In the rows, zero is written as 128.
Turns in one plane each, and the order they were made in; the first pair answered
zavar (before |-> after):
[145 135 145 122 131 122 125  95 129 134 122 117 122 128 125 138 117 127
 115 106 118 151 129 140 107 106 103] |-> [142 133 149 130 132 133 125 100 125 130 129 117 106 129 128 141 118 123
 113 101 116 144 124 151 126 109 103]
[166 153 131 137 121 131 148 132 131 119 128 128  92 111 144 137 118 107
 135 116 114 104 113 150 165 137 120] |-> [175 159 106 106 118 108 133 117 159 121 113 127 120  97 131 120 116 125
 117 136 124 117 128 117 102 130 127]
[134 136  96 108 112 129 105 126 137 120 122 130 111 110 119  93 127 157
  99 157 130 108 122 117 104 124 130] |-> [128 129 147 133 120 110 145 137  94 142  99 127 175 140 132 128 122 133
 159 139 118 144 124 117 122 125 105]
[ 96 162  72  77 146 110  65 141 158  94 158 116 158  85 119  90 119 145
  91 234 181 128 133 123  77 131 174] |-> [ 80 144 171 141 161  98 141 169  70 126 131 113 238 143 151 159 114  92
 202 190 158 175 125 148 152 134 131]
Netep (before |-> after):
[139 136 124 122  86 140 139 118 144 162 128 112 109 107 145 157 162 174
  91  92 115 130 126 106 116 134 149] |-> [117 146  87 128 122 130 125 159 133 128 158 113 120 113 170 144 146 144
  89 158 143 110 109 128 149 150 170]
[116 130 137 135 129 138 141 151 114 123 159 129 110 127 135 134 126 111
 128 134 123 116 103 149 183 135 123] |-> [134 124 155 125 103 146 143 120 127 145 141 129  96 118 114 138 136 136
 120  91 104 128 116 132 156 122 111]
[107 122 128 131 129 173 118 140 122 101 193 141 103 131 129 118 119 138
 121 124 132  94 116 142 168 131 117] |-> [114 116 158 139 116 176 135 127 112 120 177 141 109 136 125 135 125 142
 137  89 116 108 121 137 168 125 102]
zibe (before |-> after):
[145 119 102  94 115 111 129 113 146 137  91 113 135  89 118 127 120 171
 105 135 131 144 141 112  59 134 118] |-> [143 108 160 129 107 126 167 115 108 157  82 114 134 112 126 164 127 154
 149  85 107 157 135 132 110 134  92]
[130 125 118 118 149 116 104 128 133 142 117 136 105 119 132 142 119 135
 130 149 120 116 133 128 140 120  98] |-> [130 124 124 117 151 108 108 129 128 145 112 134 122 123 133 147 118 133
 138 151 120 125 133 123 134 119  97]
[ 78 160 107 116 157 128 112 153 133 155 131 144 130 140 165 121 117 125
  86 171  97 170 171 106 102 143 153] |-> [ 77 153 150 143 153 138 141 155 105 171 125 145 132 157 171 149 122 112
 120 134  78 180 165 122 140 141 134]
[133 150 121  99 103 155 158  88 143 108 153 104 109 101 173 148 109 150
 108 133 125 126 127 163 171  88 138] |-> [134 155 106  80 113 127 156  89 149 110 138 100 160 101 172 142 100 150
 112 161 136 144 136 138 127  85 142]

Between the rows of a pair lie two turns.
[ 92 118 110  98 138 124 145 122 163 114 154 104 140 107 135 137 118 134
 124 130 109 131 149 108 120 114 166] |-> [ 97 115 135 106 131 125 159 115 154 128 142 104 147 114 133 151 122 135
 141 103  99 142 151 106 124 110 155] -> Netep then Netep
[116 110  77 113 119 138  75 114 145  84 134 159  53 127 129 116 129 135
  74 114 133 100 107 120 142 151 131] |-> [117 117  58  91 133 104  71 119 152  82 120 155 113 129 131 108 117 132
  79 153 148 119 118  93  97 149 136] -> Netep then zavar
[104 116 148 168 131 165 112 136 115 119 158 147  76 136 138 150 129 116
 126 125 122 112 121 161 181 120 133] |-> [101 116 163 163 147 122 134 145  95 133 128 141 173 156 146 165 117 100
 168 147 127 152 132 135 145 117 123] -> zibe then Netep
[124 143 172 155 136 107 141 134 101 132 109 106 179 157 141 152 109 119
 164 110 119 163 130 127 145 128 120] |-> [140 153 117 108 123 103 100 108 158 122 110 107 153 122 115 112 112 157
 103 133 132 150 144  96  74 121 142] -> zibe then zavar
[107 143  79 119 142 124  83 151 153  87 152 128 127 108 141  95 121 132
  88 196 148  93 122 132 117 141 162] |-> [136 128 157 115 105 108 132  98 142 152  83 123 185 120 114 135 134 159
 132 107 104 158 153  86  57 114 119] -> zibe then Netep
[133 127 107  95 117 111 108 107 158 121 130 129 133  96  95  83 132 169
 103 114 128 136 129 113  80 122 130] |-> [131 117 146 130 105 148 125 107 134 129 141 133  81 106 100 105 145 161
 119  62 106 122 116 148 145 125 114] -> zibe then zibe
[117 118 151 144 164 108 143 136 103 147 123 109 227 165 137 144 127  97
 180 154 139 155 119 122 151 132 112] |-> [129 129  88  95 154 102  97 114 163 133 128 109 200 128 114  99 128 133
 114 187 155 138 131  91  78 127 138] -> zavar then zavar
[145 127 122 120 147 115 156 110 130 142 111 132 138 137 112 137 127 132
 163 117 117 140 134  98  90 112  99] |-> [130 127 126 143 166 122 162 138 105 126 130 135 134 149 132 144 124 108
 179 133 125 128 121 126 139 123 102] -> Netep then zavar
[136 149  97 109 123 136 107 129 161 118 131 132  99 119 123 108 137 144
 101 137 130 121 133 118 100 135 136] |-> [136 149 108 108 132 113 122 132 150 128 112 129 153 128 127 118 133 137
 127 145 132 147 141 103  80 132 130] -> zibe then Netep
[151 109 183 147 144 138 135 103 101 116 133  96  95 166 168 189 143 146
 156  96  97  68 153 178 187 150 142] |-> [160 111 184 119 146  89 147  87 109 138  91  91 189 170 159 189 135 156
 175 113 101 115 177 127 104 138 135] -> zavar then zavar
[124 117 118 111 141 138 122 104 158 149 107 136 117 131 116 118 134 150
  95 158 126 137 144 118  87 131 146] |-> [105 118 117 136 167 137 130 142 129 129 126 136 128 148 143 125 127 116
 116 187 139 128 127 145 140 145 151] -> Netep then zavar
[ 92 136 128 155 115 124 140 114 155 127 123 175  96  81 120 106 109 111
 110 133 136  95 129 130 109 115  91] |-> [ 85 132 150 173 122 122 158 125 130 132 119 175 115  96 131 124 108  96
 137 127 133 103 124 139 134 117  82] -> zibe then zavar
[119 127 146  71 119 109 146 124 109 126 165 139 239 121 109  93 111  93
 153 136 115 156 141  95  87 114 107] |-> [132 123 139  77  82 178 118  96 140 118 199 147  90  92  89  77 136 125
  92  78  94  99 131 128 132 113 113] -> zibe then Netep
[146 126 155 140 119  88 144 124 142 135 105 112 172 113 130 150 142 145
 171 116 121 157 158 123 108 118 102] |-> [142 136  93 120 128 100 101 135 176 100 140 114 127  90 129 111 139 154
 119 166 145 117 149 130 103 126 133] -> zavar then zibe
[146 157 139  99 115 129 122 121 173 124 162 143 150 104 140  95 143 133
 117 105 132  96 189 145 141 116 121] |-> [145 152 162 113 113 133 136 122 157 133 156 143 154 115 142 110 146 125
 136  86 123 103 187 152 160 117 113] -> zibe then zibe
[146 142 131  93 159  92  97 123 147 113 100 134 161  99 164 107  99 116
 136 124 136 160 126 110  90 124 132] |-> [149 139 132 106 139 136  84 111 158 108 124 137  72  85 157 103 111 128
 106  88 124 126 114 136 130 125 132] -> zibe then zavar
[131 137 152 135  94 197 144 164 106 106 159 163  96 132 144 142 140 150
 114 163 145 131 127 138 126 118 153] |-> [131 134 174 141  98 180 162 166  89 118 143 160 139 146 148 157 137 142
 143 158 141 154 132 130 120 115 142] -> zavar then zavar
[158 130 114 115 167 101 175 112 111 142  86 131 124 140 105 143  98 125
 113  94 123 128 138 156 107 121 161] |-> [156 132 100 117 168 116 163 116 119 130 103 133  90 132 108 134 100 124
  95  98 128 108 131 170 126 125 169] -> zavar then Netep
[133 127 143 143  89 179 137  87 155 149 135 140  68 117 111 124 132 158
  99  69 122 109 132 142 136 123 127] |-> [121 139 103 113 133 105 136 116 153 137 114 132 203 127 128 110 104 137
 122 167 162 146 144 100  64 125 144] -> Netep then zavar
[ 77 131 104 150 156  90 117 181  81 110 157 128 189 141 137 142 116  88
 121 191 151 102 126 144 132 152 161] |-> [119 111 183 151  83 131 144 100  96 175 113 130 126 130  90 172 150 145
 117  42  87 124 149 124 103 121 118] -> zibe then Netep
[101 120 120 175 145 137 146 139 121 140 131 135 144 186 138 144 133  83
 149 145 147 162 136 144 169 129 133] |-> [103 129  80 149 150 121 123 137 147 130 132 134 155 172 133 121 127  93
 123 183 165 159 142 124 128 129 151] -> zibe then zibe
[127 132  89  93 120 137 120 108 167 119 132 160  80  96 113 107 126 155
  88 142 143 104 127 130 114 137 135] |-> [132 120 165 124 105 140 171  97 128 156 101 160 109 124 114 153 134 145
 146  74 111 139 131 134 137 128  97] -> Netep then Netep
[122 137 123 143 138 145 121 132 122 112 142 122 111 118 124 121 136 123
 125 137 141 133 109 139 158 125 112] |-> [126 134 142 140 137 129 135 125 114 127 121 119 152 126 122 132 134 123
 147 129 136 156 119 122 136 119 102] -> zibe then Netep
[143 132 118  97 140 105 140 131 138 125 108 118 164  95 125 124 120 165
 147 151 124 128 135 111  92 127 123] |-> [141 132 100 103 137 136 122 134 148 107 136 120  98  86 124 113 125 167
 119 149 125  93 122 135 126 132 133] -> zavar then zavar
[158 131 159 145 125 133 126 116 130 168 118 126  99  74 112 153 173 155
 116  48 116 166 144 116 103  76 129] |-> [123 134 155 182 175 119 140 181  79 138 146 125 144 105 157 167 154  94
 160 112 142 159 119 155 179  99 136] -> Netep then Netep
[111 156 155 143 135 142 160  84 142 145 123 165 120 107 112 161 116 110
  86 122 149 178 127 121 159  99  56] |-> [108 159 144 135 147 124 160  92 141 143 117 162 155 109 116 158 107 105
  92 147 158 188 130 110 139 101  60] -> Netep then zavar
[129 130 157 124 125 105 162 126 113 151 100 119 204 141 136 146 118 106
 171 125 129 165 143  88  88 109 124] |-> [119 124 179 163 124 147 169 145  88 139 132 123 138 150 151 160 125  86
 177  97 118 134 120 138 178 120 120] -> Netep then zavar
[153 144 159 145 138 184 119 158  91 135 114  92 117 155 126 193 117 102
 135 100 134 113 123 174 166  79 130] |-> [146 149 149 145 153 170 119 172  84 126 117  90 143 160 135 189 109  91
 141 129 146 116 121 173 164  83 135] -> zibe then Netep
[115 130 122 100 124 119 115 127 111  67 105 135 144 140 147  92 125 115
 116 131 133 116 109 140 124 138 161] |-> [114 127 139 114 120 132 123 127 101  72 110 136 124 145 149 101 130 111
 123 111 122 110 105 153 150 139 154] -> zibe then zibe
